50 stands for zero in the data rows.
Here are some numbered points:
[59,25,87,57,42,70,75,99,5,51,24,40,26,99,49,11,28,51,49,37,86,45,65,43,65,33,57,56,67,44,6,58] 0
[56,58,46,51,46,37,56,86,32,51,39,44,28,78,50,34,51,60,47,36,77,52,39,54,70,31,45,36,61,46,41,47] 1
[44,66,41,51,48,48,56,53,57,44,59,57,64,48,57,35,47,32,39,54,40,44,33,30,29,49,51,69,61,40,36,57] 2
[30,89,30,66,60,44,51,73,41,45,88,36,54,26,63,10,41,52,32,26,43,59,26,13,17,36,36,69,56,25,70,72] 3
[10,97,13,52,69,44,40,85,34,59,99,27,43,44,59,0,40,46,29,2,45,49,23,17,14,25,41,86,53,35,87,81] 4
[59,33,5,33,39,21,0,1,93,69,10,59,20,99,38,99,84,70,60,42,50,38,57,99,83,72,49,34,26,78,68,8] 5
[42,34,59,59,49,50,49,63,52,46,54,46,47,45,57,41,56,39,42,54,52,52,59,43,51,47,58,39,56,52,43,53] 6
[46,49,75,54,47,60,30,17,88,63,65,62,80,29,75,79,58,28,58,74,27,37,58,81,30,73,86,56,39,80,72,55] 7
[53,46,94,46,45,70,57,78,35,46,39,61,41,41,42,36,45,50,63,55,55,74,71,50,34,47,28,30,45,50,44,55] 8
[57,39,29,55,46,44,11,9,60,79,45,21,50,73,72,97,53,76,39,33,48,21,45,99,95,76,99,68,44,72,60,45] 9
[41,49,30,44,63,57,79,46,26,62,55,31,27,41,40,45,13,99,55,20,76,56,58,38,80,33,17,23,21,40,96,46] 10
[56,39,49,44,44,48,29,32,61,57,33,56,45,59,52,76,60,59,55,51,45,50,51,81,62,68,58,46,43,59,47,42] 11
[51,53,35,54,42,35,50,29,63,42,51,56,62,14,52,59,63,60,46,62,41,60,43,53,55,59,50,29,53,39,39,44] 12
[59,52,1,22,62,23,62,15,61,59,39,39,34,51,21,90,58,75,56,52,68,57,43,50,90,41,29,14,28,61,87,19] 13
[60,63,49,39,59,49,71,29,52,49,60,58,65,37,39,60,41,47,62,68,49,46,39,32,46,44,42,52,41,62,70,49] 14
[59,55,73,61,52,63,32,9,82,64,70,56,86,24,76,80,41,38,62,74,27,35,52,81,34,83,86,65,37,74,82,62] 15
[51,29,47,42,59,66,99,48,23,61,38,25,45,66,40,33,9,80,48,48,74,57,53,20,88,33,44,30,35,47,48,52] 16
[54,25,42,37,58,62,98,47,24,63,38,25,40,68,38,44,17,76,47,42,75,51,56,27,95,33,41,33,34,48,43,42] 17
[73,99,32,47,61,50,13,0,36,36,68,77,78,39,31,84,37,64,79,38,3,24,19,65,6,80,35,99,48,31,69,70] 18
[43,55,46,48,51,47,53,54,52,46,53,57,53,47,51,41,52,40,45,50,44,48,47,40,39,46,49,59,55,43,39,55] 19
[47,45,77,63,45,63,54,66,56,55,54,50,62,35,67,31,46,43,46,56,50,55,57,48,36,56,62,41,53,49,45,59] 20
[25,13,77,87,44,57,41,82,60,34,73,37,44,35,70,25,70,12,31,48,44,44,82,36,35,48,77,37,68,46,42,63] 21
New points follow, each followed by the number of its nearest point above by angle.
[49,42,67,47,46,64,71,69,23,33,28,68,45,28,39,25,36,66,51,48,51,77,63,32,45,45,19,35,57,19,13,53] 8
[49,50,57,48,47,56,59,56,40,42,39,61,50,34,43,39,45,59,54,52,47,66,55,41,44,51,30,41,51,33,33,49] 8
[67,55,46,38,61,52,72,25,54,54,52,50,60,52,35,71,40,51,63,66,53,42,48,40,59,45,43,50,37,68,75,43] 14
[54,51,46,49,46,42,56,73,36,54,39,48,34,67,47,42,50,60,49,40,70,55,47,55,67,37,47,37,54,53,46,45] 1
[38,34,99,91,31,87,18,80,83,67,52,52,78,20,99,10,44,29,41,63,35,65,67,72,11,77,93,50,60,49,41,77] 20
[56,46,66,58,43,53,44,75,45,49,39,48,43,75,57,38,52,45,49,49,61,45,52,61,51,50,64,56,62,53,31,51] 0
[42,46,33,50,55,50,74,54,31,55,51,38,31,54,36,45,28,84,54,33,72,62,60,33,72,32,22,29,29,43,78,48] 10
[52,57,40,51,48,45,52,39,56,45,51,56,59,24,50,52,54,56,47,55,42,61,43,47,47,52,45,37,52,43,43,46] 12
[29,52,45,48,57,67,99,50,48,47,67,46,76,0,55,6,12,51,44,63,45,70,42,0,35,35,24,39,43,21,49,66] 3
[56,45,37,38,47,38,54,76,26,51,18,46,12,83,32,45,50,75,51,28,82,58,50,56,87,33,29,29,54,44,37,37] 1
